128 stands for zero in the data rows.
Here are some points:
[104, 89, 183, 137, 157, 140, 132, 129, 132, 94, 128, 82, 82, 117, 127,
 98, 126, 114]
[129, 110, 109, 136, 133, 107, 96, 99, 141, 125, 116, 180, 131, 150, 142,
 141, 103, 135]
[156, 124, 127, 127, 145, 150, 108, 132, 118, 128, 85, 144, 148, 154, 153,
 131, 88, 89]
[124, 123, 137, 140, 154, 126, 132, 169, 78, 70, 129, 95, 78, 113, 137,
 154, 133, 166]
[159, 95, 129, 137, 68, 108, 122, 64, 190, 154, 112, 128, 190, 150, 107,
 78, 110, 90]
[163, 117, 87, 119, 72, 122, 92, 54, 208, 136, 94, 145, 222, 131, 142,
 102, 130, 68]
[162, 157, 97, 111, 132, 165, 109, 115, 144, 91, 127, 170, 173, 142, 170,
 196, 111, 156]
[105, 103, 127, 122, 120, 123, 125, 128, 111, 122, 122, 97, 108, 144, 131,
 110, 135, 132]
[90, 92, 134, 146, 166, 114, 122, 177, 106, 135, 126, 114, 81, 145, 153,
 114, 107, 137]
[125, 129, 122, 104, 169, 130, 116, 168, 94, 60, 137, 99, 78, 109, 149,
 160, 129, 143]
[148, 167, 96, 145, 119, 104, 133, 110, 114, 130, 140, 164, 123, 150, 122,
 175, 131, 173]
[126, 173, 143, 84, 141, 156, 125, 169, 73, 78, 136, 102, 84, 87, 153,
 172, 199, 172]
[113, 127, 171, 114, 140, 180, 116, 118, 126, 110, 137, 108, 112, 104, 142,
 116, 158, 130]
[113, 80, 141, 127, 128, 157, 87, 129, 116, 161, 73, 93, 122, 114, 136,
 57, 130, 93]
[154, 156, 109, 124, 110, 129, 115, 103, 142, 157, 121, 158, 166, 160, 129,
 147, 111, 109]
[135, 98, 128, 156, 118, 105, 116, 114, 146, 111, 136, 98, 125, 104, 108,
 80, 146, 134]
[106, 94, 151, 150, 158, 134, 125, 155, 114, 88, 123, 99, 62, 103, 136,
 146, 141, 152]
[143, 185, 98, 148, 156, 131, 145, 111, 129, 104, 174, 184, 138, 170, 98,
 247, 104, 179]
[130, 152, 131, 139, 95, 115, 157, 109, 127, 139, 163, 138, 127, 133, 100,
 159, 129, 155]
[105, 134, 106, 115, 137, 143, 107, 142, 114, 124, 103, 129, 127, 116, 131,
 145, 142, 107]
[144, 131, 111, 140, 98, 121, 125, 104, 152, 159, 135, 137, 177, 138, 98,
 69, 111, 104]
[102, 115, 130, 116, 184, 128, 139, 162, 102, 79, 133, 125, 55, 111, 115,
 193, 129, 159]
[146, 124, 114, 133, 106, 116, 105, 119, 135, 152, 92, 176, 182, 111, 102,
 140, 130, 121]
[111, 144, 131, 104, 140, 177, 115, 128, 121, 162, 107, 120, 122, 133, 170,
 78, 117, 119]
[148, 170, 124, 116, 102, 143, 128, 82, 124, 152, 144, 136, 135, 144, 124,
 148, 130, 128]
[137, 104, 130, 147, 90, 127, 114, 124, 148, 148, 116, 108, 136, 157, 122,
 43, 112, 94]
[107, 131, 123, 127, 80, 148, 145, 119, 107, 162, 73, 138, 161, 129, 143,
 64, 114, 95]
[125, 88, 118, 122, 112, 84, 149, 159, 109, 137, 113, 101, 125, 135, 132,
 90, 120, 113]
[152, 142, 115, 113, 123, 152, 110, 133, 101, 128, 131, 128, 147, 126, 146,
 155, 130, 139]
[137, 104, 139, 155, 135, 132, 99, 124, 134, 103, 91, 129, 99, 101, 113,
 95, 127, 89]
[141, 92, 118, 147, 59, 108, 141, 61, 186, 177, 119, 119, 191, 162, 120,
 50, 114, 68]
[127, 127, 111, 125, 95, 115, 129, 137, 168, 133, 96, 169, 175, 132, 115,
 109, 100, 107]
[123, 161, 89, 132, 89, 80, 154, 134, 117, 113, 171, 131, 132, 160, 129,
 159, 113, 157]
[121, 108, 113, 159, 106, 95, 115, 108, 139, 153, 98, 130, 123, 138, 118,
 84, 130, 107]
[144, 114, 117, 137, 131, 116, 113, 68, 156, 143, 144, 190, 140, 150, 116,
 176, 99, 123]
[125, 145, 152, 114, 176, 125, 138, 184, 85, 70, 98, 93, 91, 98, 138,
 140, 141, 130]
[112, 140, 164, 127, 129, 163, 161, 167, 127, 132, 131, 119, 110, 143, 125,
 85, 115, 125]
[141, 114, 144, 125, 169, 151, 110, 99, 126, 123, 121, 144, 113, 141, 139,
 182, 134, 125]
[148, 139, 158, 110, 150, 155, 93, 110, 154, 60, 127, 118, 127, 90, 135,
 205, 163, 128]
[122, 150, 109, 133, 109, 149, 124, 140, 106, 124, 134, 161, 170, 122, 127,
 134, 133, 137]
[111, 117, 104, 162, 142, 139, 114, 81, 131, 177, 146, 134, 137, 146, 131,
 79, 108, 116]
[132, 138, 159, 100, 134, 155, 111, 106, 122, 96, 124, 117, 149, 132, 138,
 189, 139, 160]
[131, 146, 105, 138, 118, 94, 144, 129, 139, 119, 170, 157, 129, 138, 112,
 165, 104, 170]
[125, 111, 156, 126, 129, 168, 105, 116, 105, 158, 82, 101, 113, 112, 139,
 15, 147, 85]
[112, 103, 159, 125, 151, 109, 162, 144, 120, 134, 130, 115, 102, 137, 130,
 123, 123, 140]
[91, 149, 145, 117, 154, 159, 156, 153, 97, 124, 120, 150, 129, 100, 113,
 157, 125, 147]
[138, 99, 153, 162, 136, 105, 141, 118, 156, 122, 166, 157, 114, 138, 104,
 133, 82, 153]
[127, 94, 128, 125, 105, 120, 97, 107, 148, 156, 116, 131, 142, 126, 115,
 81, 132, 114]
[136, 135, 110, 146, 88, 120, 143, 132, 136, 156, 148, 129, 145, 133, 127,
 59, 121, 123]
[167, 152, 101, 117, 123, 119, 109, 105, 105, 101, 148, 142, 122, 132, 128,
 185, 161, 160]
[118, 101, 105, 151, 152, 136, 137, 157, 132, 167, 106, 157, 135, 119, 123,
 91, 58, 138]
[131, 154, 124, 153, 102, 109, 147, 154, 111, 136, 130, 116, 131, 140, 137,
 114, 142, 122]
[135, 112, 86, 136, 145, 119, 90, 104, 138, 143, 114, 146, 108, 136, 141,
 149, 107, 122]
[147, 110, 141, 124, 133, 95, 131, 136, 118, 106, 130, 88, 68, 105, 145,
 137, 163, 108]
[136, 108, 80, 119, 120, 124, 114, 115, 149, 129, 89, 148, 143, 117, 139,
 130, 139, 104]
[83, 99, 136, 137, 138, 112, 139, 163, 104, 137, 104, 108, 75, 124, 111,
 99, 111, 140]
[141, 121, 103, 125, 90, 124, 133, 102, 155, 138, 138, 159, 168, 150, 146,
 130, 112, 134]
[122, 106, 113, 131, 81, 97, 137, 104, 148, 177, 125, 116, 176, 137, 154,
 43, 117, 110]
[104, 110, 143, 113, 196, 137, 92, 156, 83, 117, 96, 103, 100, 88, 144,
 136, 124, 127]
[165, 133, 92, 120, 124, 135, 121, 106, 151, 147, 100, 192, 172, 139, 134,
 153, 135, 114]
[113, 132, 145, 129, 165, 121, 152, 157, 92, 60, 178, 113, 85, 131, 121,
 187, 134, 187]
[96, 137, 149, 123, 181, 135, 143, 199, 75, 60, 142, 90, 54, 104, 121,
 113, 132, 180]
[150, 118, 92, 121, 95, 128, 125, 93, 138, 154, 93, 168, 176, 123, 145,
 146, 123, 108]
[76, 92, 142, 133, 190, 134, 135, 137, 111, 86, 128, 102, 77, 110, 114,
 148, 138, 152]
[99, 107, 147, 137, 91, 155, 119, 111, 116, 178, 113, 119, 166, 122, 121,
 54, 105, 99]
[126, 136, 159, 142, 94, 118, 134, 121, 154, 133, 133, 108, 135, 144, 116,
 93, 146, 103]
[138, 108, 93, 127, 142, 131, 122, 138, 107, 126, 109, 108, 114, 110, 158,
 138, 143, 125]
[132, 88, 116, 139, 82, 111, 124, 107, 191, 150, 110, 133, 226, 140, 122,
 72, 88, 100]
[120, 107, 165, 125, 121, 144, 132, 136, 127, 135, 133, 39, 97, 122, 129,
 32, 163, 131]
[98, 134, 116, 149, 105, 115, 121, 142, 130, 144, 122, 151, 141, 143, 135,
 112, 108, 128]
[109, 114, 169, 137, 124, 156, 126, 104, 171, 112, 154, 135, 140, 127, 100,
 134, 141, 113]
[115, 104, 122, 136, 131, 114, 114, 121, 150, 146, 112, 146, 158, 153, 117,
 84, 120, 117]
[167, 124, 130, 140, 105, 135, 119, 85, 178, 132, 133, 153, 157, 148, 131,
 99, 101, 101]
[134, 176, 118, 95, 156, 139, 139, 158, 119, 99, 145, 109, 128, 115, 147,
 167, 144, 151]
[127, 84, 127, 125, 166, 147, 97, 126, 146, 115, 110, 129, 109, 115, 115,
 156, 122, 130]
[118, 61, 132, 138, 132, 124, 129, 97, 124, 162, 126, 122, 120, 147, 128,
 88, 122, 137]
[107, 125, 106, 155, 158, 98, 127, 171, 93, 112, 113, 117, 96, 107, 125,
 133, 136, 157]
[86, 137, 189, 88, 184, 183, 148, 133, 70, 116, 129, 110, 85, 100, 145,
 141, 129, 148]
[107, 159, 143, 91, 185, 154, 110, 164, 90, 56, 127, 106, 70, 67, 137,
 197, 189, 146]
[102, 135, 163, 142, 184, 128, 140, 154, 70, 95, 162, 101, 65, 121, 122,
 127, 144, 145]
[111, 144, 148, 154, 144, 130, 148, 157, 119, 159, 145, 136, 142, 134, 133,
 79, 87, 148]
[128, 103, 111, 143, 98, 109, 110, 116, 172, 117, 127, 128, 153, 132, 114,
 79, 126, 112]
[99, 109, 163, 125, 110, 137, 127, 124, 122, 172, 117, 98, 134, 119, 128,
 54, 133, 121]
[102, 138, 124, 117, 129, 134, 159, 156, 78, 150, 136, 96, 122, 127, 153,
 126, 137, 174]
[140, 154, 124, 113, 127, 161, 159, 132, 132, 127, 138, 138, 151, 140, 117,
 144, 136, 136]
[128, 134, 125, 141, 102, 136, 137, 115, 109, 166, 135, 149, 141, 147, 126,
 115, 101, 138]
[119, 127, 117, 127, 135, 114, 135, 171, 123, 107, 151, 123, 95, 118, 124,
 150, 137, 157]
[135, 173, 137, 156, 102, 126, 143, 131, 114, 158, 93, 156, 138, 145, 115,
 89, 116, 118]
[115, 146, 145, 133, 183, 126, 113, 124, 125, 66, 152, 173, 89, 125, 104,
 195, 122, 158]
[153, 146, 107, 159, 86, 116, 145, 105, 165, 115, 166, 134, 154, 140, 121,
 144, 121, 128]
[143, 120, 121, 144, 91, 108, 127, 98, 175, 170, 147, 130, 175, 164, 112,
 58, 137, 97]
[150, 140, 125, 110, 135, 115, 130, 110, 153, 134, 147, 120, 146, 132, 121,
 146, 157, 105]
[158, 147, 119, 138, 85, 110, 140, 108, 157, 119, 140, 146, 159, 141, 120,
 146, 140, 124]
[109, 118, 132, 139, 109, 126, 144, 125, 128, 115, 145, 100, 116, 142, 111,
 115, 130, 126]
[120, 92, 127, 138, 112, 86, 153, 165, 143, 140, 107, 89, 120, 130, 128,
 58, 139, 76]
[106, 76, 137, 146, 154, 109, 99, 111, 129, 127, 126, 104, 120, 118, 130,
 103, 153, 129]
[140, 159, 117, 114, 161, 146, 139, 159, 113, 120, 156, 110, 120, 127, 138,
 180, 118, 162]
[116, 103, 122, 119, 129, 119, 140, 110, 160, 100, 148, 122, 130, 161, 115,
 149, 114, 110]
[144, 143, 93, 133, 80, 140, 127, 103, 140, 164, 97, 140, 206, 136, 141,
 51, 126, 62]
[108, 91, 187, 142, 178, 147, 131, 147, 124, 110, 140, 75, 62, 86, 123,
 83, 131, 113]
[151, 128, 109, 131, 130, 122, 113, 89, 125, 150, 147, 162, 135, 149, 136,
 137, 120, 143]
[112, 96, 158, 134, 105, 139, 139, 109, 155, 166, 143, 93, 140, 111, 137,
 70, 136, 103]
12 more points follow, each with its number after it:
[100, 155, 145, 113, 106, 157, 133, 105, 118, 139, 135, 148, 153, 128, 143,
 123, 115, 141] 0
[116, 109, 136, 147, 164, 151, 110, 136, 125, 94, 96, 146, 110, 112, 141,
 170, 117, 152] 1
[127, 91, 87, 138, 122, 93, 118, 178, 105, 161, 100, 123, 118, 122, 124,
 86, 129, 109] 2
[167, 142, 99, 115, 100, 116, 122, 126, 132, 141, 114, 138, 148, 138, 136,
 125, 137, 137] 3
[127, 103, 114, 125, 144, 110, 139, 175, 99, 121, 115, 62, 96, 106, 139,
 116, 139, 126] 4
[171, 162, 100, 108, 105, 175, 99, 54, 170, 186, 114, 187, 218, 157, 159,
 132, 120, 114] 5
[147, 104, 93, 125, 97, 98, 123, 110, 173, 110, 120, 121, 134, 117, 93,
 126, 144, 118] 6
[137, 92, 124, 135, 104, 111, 130, 116, 131, 154, 114, 119, 144, 140, 124,
 50, 103, 97] 7
[144, 84, 100, 159, 58, 82, 129, 113, 193, 188, 94, 113, 175, 134, 99,
 14, 92, 79] 8
[111, 137, 166, 113, 142, 142, 127, 140, 106, 123, 129, 84, 105, 116, 130,
 120, 146, 116] 9
[105, 127, 128, 133, 144, 130, 139, 147, 113, 132, 117, 117, 95, 126, 147,
 91, 139, 130] 10
[164, 132, 85, 143, 102, 129, 59, 72, 141, 184, 101, 185, 195, 146, 145,
 123, 118, 101] 11
Which of these numbered points is nearest to each point below, looking only along the 5 directions in which the first points spread most? Its number follows each.
[190, 178, 43, 125, 29, 133, 132, 82, 188, 178, 98, 178, 223, 146, 148,
 179, 123, 101] > 5
[129, 117, 114, 149, 132, 117, 143, 141, 102, 162, 123, 148, 99, 127, 121,
 79, 112, 140] > 2
[120, 94, 112, 153, 66, 86, 128, 76, 175, 190, 147, 120, 191, 170, 107,
 0, 106, 85] > 8
[113, 138, 151, 133, 164, 138, 158, 167, 111, 88, 168, 92, 68, 123, 112,
 103, 109, 156] > 4
[117, 127, 159, 150, 156, 163, 142, 148, 125, 144, 151, 132, 116, 113, 136,
 85, 95, 143] > 10
[131, 108, 128, 122, 170, 117, 127, 149, 110, 109, 116, 145, 106, 87, 124,
 183, 129, 150] > 1
[121, 118, 129, 132, 116, 133, 135, 147, 127, 127, 129, 107, 130, 131, 135,
 105, 128, 141] > 10
[130, 146, 104, 145, 130, 141, 124, 141, 107, 151, 119, 146, 130, 112, 136,
 127, 157, 144] > 0
[134, 161, 135, 142, 110, 147, 141, 133, 120, 148, 148, 153, 127, 136, 132,
 131, 136, 145] > 0
[72, 116, 169, 120, 145, 124, 153, 157, 104, 124, 123, 71, 88, 102, 107,
 82, 148, 132] > 4
[127, 144, 139, 114, 135, 128, 158, 134, 118, 122, 144, 105, 123, 119, 105,
 131, 157, 120] > 9
[109, 145, 185, 88, 190, 177, 137, 142, 97, 59, 159, 75, 58, 87, 115,
 192, 189, 159] > 9
[97, 121, 187, 152, 154, 111, 171, 196, 97, 103, 149, 71, 37, 93, 105,
 108, 142, 161] > 4
[118, 131, 148, 119, 127, 171, 146, 169, 88, 160, 148, 105, 128, 143, 128,
 111, 113, 143] > 10
[125, 135, 112, 117, 128, 107, 141, 172, 109, 152, 105, 88, 142, 113, 134,
 114, 129, 131] > 10
[112, 128, 151, 106, 172, 200, 99, 124, 96, 104, 100, 94, 96, 105, 152,
 116, 141, 94] > 9
[103, 129, 116, 145, 135, 110, 152, 186, 127, 133, 125, 118, 95, 144, 114,
 110, 127, 138] > 10
[160, 176, 100, 99, 87, 184, 98, 73, 134, 179, 88, 155, 208, 146, 161,
 131, 115, 115] > 5
[161, 135, 108, 96, 83, 148, 103, 71, 168, 166, 108, 169, 203, 136, 133,
 137, 136, 115] > 5
[127, 125, 127, 136, 147, 116, 117, 115, 130, 154, 127, 164, 126, 140, 116,
 86, 110, 128] > 2
[157, 168, 94, 134, 90, 137, 121, 101, 130, 127, 141, 192, 170, 128, 139,
 174, 132, 139] > 3
[141, 120, 132, 125, 66, 96, 124, 100, 174, 183, 123, 96, 171, 160, 123,
 5, 153, 63] > 8
[81, 126, 154, 145, 163, 155, 137, 153, 115, 110, 124, 111, 99, 114, 106,
 103, 139, 151] > 4
[150, 93, 116, 151, 71, 106, 123, 65, 158, 195, 119, 118, 166, 137, 117,
 34, 128, 77] > 8
[171, 166, 87, 139, 74, 126, 97, 81, 144, 150, 129, 198, 182, 139, 115,
 156, 134, 144] > 5
[115, 102, 139, 133, 197, 142, 120, 165, 103, 133, 112, 114, 50, 101, 122,
 95, 172, 126] > 4
[163, 145, 108, 128, 97, 137, 121, 97, 161, 138, 132, 144, 184, 162, 132,
 150, 117, 116] > 3
[115, 118, 155, 119, 109, 147, 118, 120, 108, 175, 126, 107, 134, 135, 129,
 80, 96, 121] > 2
[109, 89, 124, 141, 88, 106, 125, 129, 139, 161, 126, 107, 153, 123, 113,
 35, 128, 98] > 7
[116, 154, 113, 115, 119, 162, 134, 167, 124, 165, 125, 145, 169, 139, 151,
 143, 98, 138] > 0
[139, 109, 138, 136, 130, 136, 104, 127, 119, 167, 125, 133, 136, 121, 128,
 91, 114, 144] > 2
[143, 111, 124, 142, 109, 102, 91, 96, 186, 114, 136, 153, 133, 149, 100,
 146, 132, 111] > 6
[107, 117, 135, 128, 213, 157, 124, 156, 110, 89, 138, 143, 87, 101, 153,
 210, 108, 167] > 1
[108, 107, 132, 123, 148, 136, 129, 126, 117, 172, 115, 93, 127, 125, 141,
 50, 133, 112] > 2
[103, 121, 117, 144, 154, 125, 116, 164, 92, 147, 117, 99, 90, 123, 142,
 86, 134, 136] > 10
[139, 139, 145, 126, 117, 140, 119, 109, 146, 153, 140, 151, 173, 143, 116,
 125, 126, 129] > 3
[137, 140, 108, 112, 128, 135, 140, 149, 113, 131, 151, 125, 120, 135, 144,
 139, 137, 153] > 0
[96, 114, 171, 97, 163, 169, 108, 113, 106, 103, 133, 88, 97, 88, 124,
 96, 156, 112] > 9
[177, 171, 68, 141, 76, 80, 107, 105, 175, 122, 149, 218, 187, 148, 125,
 252, 134, 144] > 5
[115, 156, 140, 119, 150, 143, 127, 136, 106, 108, 155, 115, 111, 92, 116,
 145, 149, 158] > 9
[125, 134, 142, 77, 123, 213, 104, 82, 170, 143, 98, 147, 232, 141, 166,
 96, 123, 91] > 5
[90, 142, 153, 101, 150, 163, 134, 167, 81, 128, 104, 87, 129, 82, 133,
 118, 159, 121] > 9
[159, 124, 127, 125, 57, 163, 105, 91, 175, 182, 98, 119, 180, 136, 140,
 17, 157, 52] > 8
[116, 133, 127, 127, 161, 140, 111, 132, 98, 97, 112, 153, 118, 105, 136,
 212, 121, 155] > 1
[130, 115, 146, 124, 180, 123, 119, 123, 127, 95, 124, 148, 112, 110, 119,
 200, 151, 142] > 1
[107, 60, 129, 136, 113, 126, 140, 122, 144, 165, 120, 94, 186, 140, 139,
 30, 104, 120] > 7
[106, 102, 155, 145, 80, 122, 142, 121, 158, 152, 127, 97, 170, 146, 133,
 72, 100, 90] > 7
[125, 129, 161, 118, 136, 121, 119, 120, 129, 99, 163, 100, 120, 136, 125,
 158, 167, 136] > 9
[152, 138, 99, 138, 97, 121, 120, 104, 137, 151, 109, 162, 156, 136, 129,
 151, 112, 138] > 3
[139, 140, 157, 131, 183, 165, 109, 129, 91, 101, 136, 149, 103, 116, 125,
 177, 124, 149] > 1
[117, 118, 163, 105, 144, 144, 135, 135, 114, 111, 118, 101, 52, 112, 162,
 121, 171, 122] > 9
[127, 139, 140, 122, 167, 148, 97, 146, 97, 105, 124, 145, 100, 118, 123,
 158, 123, 161] > 1
[167, 111, 100, 132, 118, 124, 85, 94, 164, 160, 115, 160, 189, 124, 129,
 135, 125, 95] > 11
[155, 155, 108, 125, 64, 104, 137, 101, 153, 173, 157, 166, 222, 161, 120,
 158, 112, 125] > 5
[140, 114, 121, 116, 160, 111, 102, 136, 144, 105, 139, 174, 96, 105, 114,
 200, 152, 132] > 1
[162, 149, 62, 163, 107, 92, 120, 84, 155, 163, 113, 201, 183, 175, 114,
 149, 91, 139] > 11
[134, 98, 124, 131, 108, 91, 125, 115, 163, 109, 141, 134, 129, 114, 111,
 121, 134, 124] > 6
[136, 142, 94, 119, 174, 128, 119, 151, 88, 118, 104, 134, 78, 77, 146,
 181, 131, 133] > 1
[137, 90, 132, 126, 132, 136, 100, 130, 119, 119, 79, 130, 123, 134, 135,
 117, 104, 114] > 2
[115, 163, 111, 124, 177, 166, 130, 138, 126, 81, 123, 180, 100, 125, 120,
 221, 110, 165] > 1
Here are 12 other points, each followed by its number:
[122, 122, 141, 148, 165, 156, 122, 138, 119, 105, 110, 174, 113, 105, 121,
 180, 114, 136] 0
[134, 108, 123, 144, 113, 91, 131, 108, 134, 110, 130, 147, 106, 121, 114,
 173, 124, 141] 1
[102, 124, 160, 129, 174, 156, 115, 139, 92, 114, 129, 130, 103, 94, 125,
 93, 122, 136] 2
[135, 62, 179, 140, 123, 74, 145, 128, 159, 120, 150, 75, 96, 118, 81,
 87, 142, 97] 3
[124, 80, 159, 127, 169, 131, 111, 134, 149, 113, 150, 109, 100, 108, 108,
 120, 146, 113] 4
[145, 131, 122, 99, 152, 137, 103, 139, 139, 67, 127, 124, 128, 98, 142,
 222, 169, 135] 5
[135, 96, 118, 115, 90, 137, 120, 120, 143, 141, 104, 113, 159, 129, 147,
 84, 111, 95] 6
[171, 121, 85, 160, 119, 111, 124, 88, 183, 118, 126, 201, 203, 154, 105,
 219, 75, 170] 7
[126, 116, 97, 156, 78, 89, 132, 99, 145, 151, 130, 160, 158, 137, 116,
 95, 114, 114] 8
[122, 105, 136, 91, 128, 149, 136, 115, 121, 136, 99, 112, 125, 98, 131,
 138, 166, 109] 9
[121, 155, 125, 125, 125, 104, 155, 146, 82, 107, 144, 119, 119, 94, 112,
 151, 174, 151] 10
[116, 165, 134, 105, 151, 159, 119, 130, 107, 118, 126, 96, 122, 119, 165,
 145, 150, 139] 11
The same question for these:
[137, 132, 129, 96, 140, 137, 113, 129, 149, 65, 124, 124, 109, 78, 131,
 217, 175, 115] > 5
[125, 96, 132, 151, 126, 92, 159, 133, 128, 114, 141, 155, 130, 158, 98,
 152, 123, 161] > 1
[131, 156, 118, 117, 168, 138, 91, 139, 113, 110, 130, 166, 105, 99, 137,
 172, 148, 132] > 0
[133, 135, 113, 90, 166, 145, 105, 131, 124, 102, 120, 138, 165, 124, 151,
 181, 104, 141] > 0
[148, 149, 114, 158, 109, 116, 165, 110, 136, 161, 136, 137, 171, 192, 126,
 86, 82, 130] > 8
[118, 157, 113, 122, 165, 117, 112, 152, 118, 108, 124, 125, 111, 129, 145,
 206, 132, 146] > 0
[141, 131, 72, 136, 85, 95, 153, 114, 143, 178, 148, 197, 175, 172, 125,
 122, 90, 113] > 8
[108, 119, 158, 94, 135, 173, 115, 120, 136, 118, 108, 142, 132, 119, 146,
 134, 116, 122] > 9
[114, 98, 142, 148, 99, 95, 130, 137, 130, 152, 141, 87, 98, 138, 115,
 51, 129, 110] > 3
[118, 124, 113, 130, 88, 118, 110, 113, 148, 159, 101, 126, 145, 118, 141,
 75, 143, 106] > 6
[126, 148, 136, 129, 170, 129, 112, 151, 65, 112, 134, 144, 79, 129, 132,
 181, 136, 150] > 0
[115, 89, 169, 91, 105, 162, 90, 105, 162, 168, 79, 80, 192, 117, 144,
 30, 152, 62] > 6
[121, 148, 137, 115, 163, 139, 108, 124, 120, 114, 118, 160, 125, 119, 141,
 161, 139, 122] > 0
[127, 75, 128, 145, 127, 92, 116, 123, 137, 149, 121, 102, 94, 99, 107,
 50, 160, 100] > 3
[130, 90, 122, 105, 124, 129, 105, 119, 133, 129, 128, 100, 135, 98, 123,
 124, 182, 101] > 9
[125, 136, 154, 127, 168, 122, 120, 121, 108, 31, 173, 119, 62, 107, 108,
 238, 160, 158] > 5
[97, 181, 174, 95, 166, 195, 135, 149, 92, 122, 135, 121, 92, 117, 142,
 117, 152, 149] > 11
[144, 166, 120, 103, 166, 128, 136, 135, 98, 70, 133, 164, 111, 129, 144,
 247, 157, 172] > 5
[138, 100, 100, 100, 124, 124, 116, 137, 117, 138, 89, 77, 150, 121, 143,
 111, 144, 120] > 9
[127, 136, 105, 113, 155, 104, 156, 133, 147, 59, 164, 145, 97, 123, 109,
 255, 147, 181] > 5
[121, 107, 132, 133, 122, 131, 117, 120, 152, 100, 121, 116, 149, 115, 129,
 128, 131, 112] > 9
[120, 138, 134, 92, 146, 160, 151, 133, 136, 130, 129, 115, 148, 141, 147,
 148, 140, 143] > 11
[119, 83, 155, 146, 168, 72, 109, 140, 143, 85, 121, 96, 91, 117, 116,
 129, 132, 128] > 4
[135, 91, 144, 113, 91, 148, 101, 97, 164, 175, 95, 108, 195, 145, 149,
 38, 124, 80] > 6
[137, 113, 145, 130, 152, 109, 138, 148, 114, 64, 158, 152, 77, 86, 120,
 221, 155, 153] > 5
[120, 109, 154, 123, 119, 120, 175, 164, 137, 132, 135, 68, 113, 127, 110,
 24, 112, 111] > 3
[126, 85, 142, 134, 159, 123, 91, 124, 132, 107, 121, 122, 99, 116, 125,
 114, 156, 122] > 4
[144, 121, 117, 146, 123, 125, 128, 104, 137, 101, 148, 176, 148, 130, 106,
 173, 130, 143] > 1
[110, 107, 96, 138, 101, 63, 142, 173, 130, 165, 130, 74, 99, 134, 120,
 62, 162, 105] > 3
[94, 123, 139, 169, 113, 74, 168, 138, 150, 120, 144, 116, 128, 130, 110,
 96, 126, 125] > 3
[100, 79, 149, 117, 138, 97, 137, 136, 137, 102, 146, 86, 110, 126, 122,
 127, 150, 118] > 4
[150, 122, 97, 144, 95, 83, 151, 122, 170, 121, 166, 153, 129, 160, 99,
 182, 123, 143] > 1
[103, 134, 159, 105, 169, 135, 112, 152, 106, 78, 136, 128, 77, 85, 107,
 184, 198, 146] > 5
[151, 155, 131, 105, 123, 188, 107, 108, 128, 112, 95, 122, 135, 108, 141,
 141, 170, 106] > 9
[103, 110, 132, 134, 160, 153, 126, 151, 90, 127, 102, 113, 71, 73, 147,
 120, 141, 123] > 2
[125, 128, 116, 138, 136, 127, 139, 112, 153, 105, 145, 161, 140, 137, 107,
 160, 89, 141] > 1
[133, 124, 162, 120, 168, 154, 123, 114, 137, 85, 139, 140, 122, 131, 133,
 171, 101, 155] > 0
[149, 158, 102, 118, 149, 153, 128, 118, 136, 129, 68, 189, 177, 110, 156,
 169, 114, 107] > 0
[148, 163, 88, 141, 109, 128, 125, 93, 159, 154, 122, 205, 185, 157, 118,
 212, 109, 146] > 7
[117, 90, 168, 143, 128, 128, 104, 124, 151, 138, 128, 102, 104, 112, 104,
 66, 130, 119] > 3
[149, 166, 86, 118, 137, 126, 122, 140, 112, 101, 132, 188, 141, 153, 158,
 191, 106, 154] > 0
[149, 132, 102, 151, 74, 102, 132, 123, 134, 199, 140, 129, 150, 150, 118,
 106, 93, 135] > 8
[162, 146, 114, 152, 94, 101, 141, 79, 167, 121, 151, 208, 163, 185, 109,
 171, 98, 146] > 7
[108, 165, 120, 89, 157, 148, 149, 160, 106, 73, 123, 141, 92, 104, 133,
 245, 130, 170] > 5
[159, 140, 89, 158, 82, 87, 129, 104, 166, 121, 152, 180, 197, 182, 94,
 182, 111, 126] > 7
[122, 102, 120, 108, 144, 150, 116, 140, 120, 108, 108, 149, 120, 90, 137,
 148, 152, 118] > 9
[169, 134, 93, 148, 84, 52, 123, 123, 136, 129, 127, 161, 108, 151, 105,
 189, 146, 156] > 1
[128, 158, 135, 102, 169, 154, 117, 141, 99, 89, 121, 128, 106, 96, 140,
 166, 136, 138] > 11
[143, 148, 82, 139, 118, 127, 88, 101, 107, 150, 102, 169, 163, 145, 146,
 167, 110, 145] > 0
[155, 137, 107, 90, 142, 194, 92, 114, 140, 129, 85, 149, 147, 112, 168,
 141, 143, 128] > 9
[129, 183, 114, 102, 127, 165, 117, 132, 117, 110, 128, 138, 155, 131, 143,
 184, 142, 126] > 11
[115, 125, 105, 157, 116, 94, 141, 122, 153, 132, 154, 135, 113, 132, 83,
 142, 121, 164] > 1
[133, 166, 117, 122, 125, 99, 154, 167, 111, 108, 136, 104, 108, 135, 125,
 157, 133, 145] > 10
[106, 116, 155, 118, 164, 122, 125, 153, 92, 101, 122, 103, 103, 105, 133,
 112, 128, 150] > 2
[121, 116, 107, 156, 148, 120, 134, 123, 99, 161, 117, 148, 90, 128, 133,
 135, 118, 138] > 0
[138, 123, 83, 162, 131, 72, 154, 131, 118, 117, 146, 138, 121, 153, 102,
 182, 100, 165] > 1
[118, 121, 131, 147, 122, 117, 131, 130, 137, 123, 154, 172, 114, 142, 107,
 162, 98, 149] > 1
[118, 134, 131, 126, 160, 161, 104, 159, 115, 103, 121, 110, 135, 104, 139,
 151, 126, 140] > 11
[120, 125, 183, 101, 190, 204, 106, 133, 97, 76, 140, 133, 97, 82, 135,
 153, 154, 119] > 11
[144, 147, 110, 127, 109, 152, 121, 104, 122, 175, 122, 114, 144, 137, 131,
 59, 121, 100] > 6
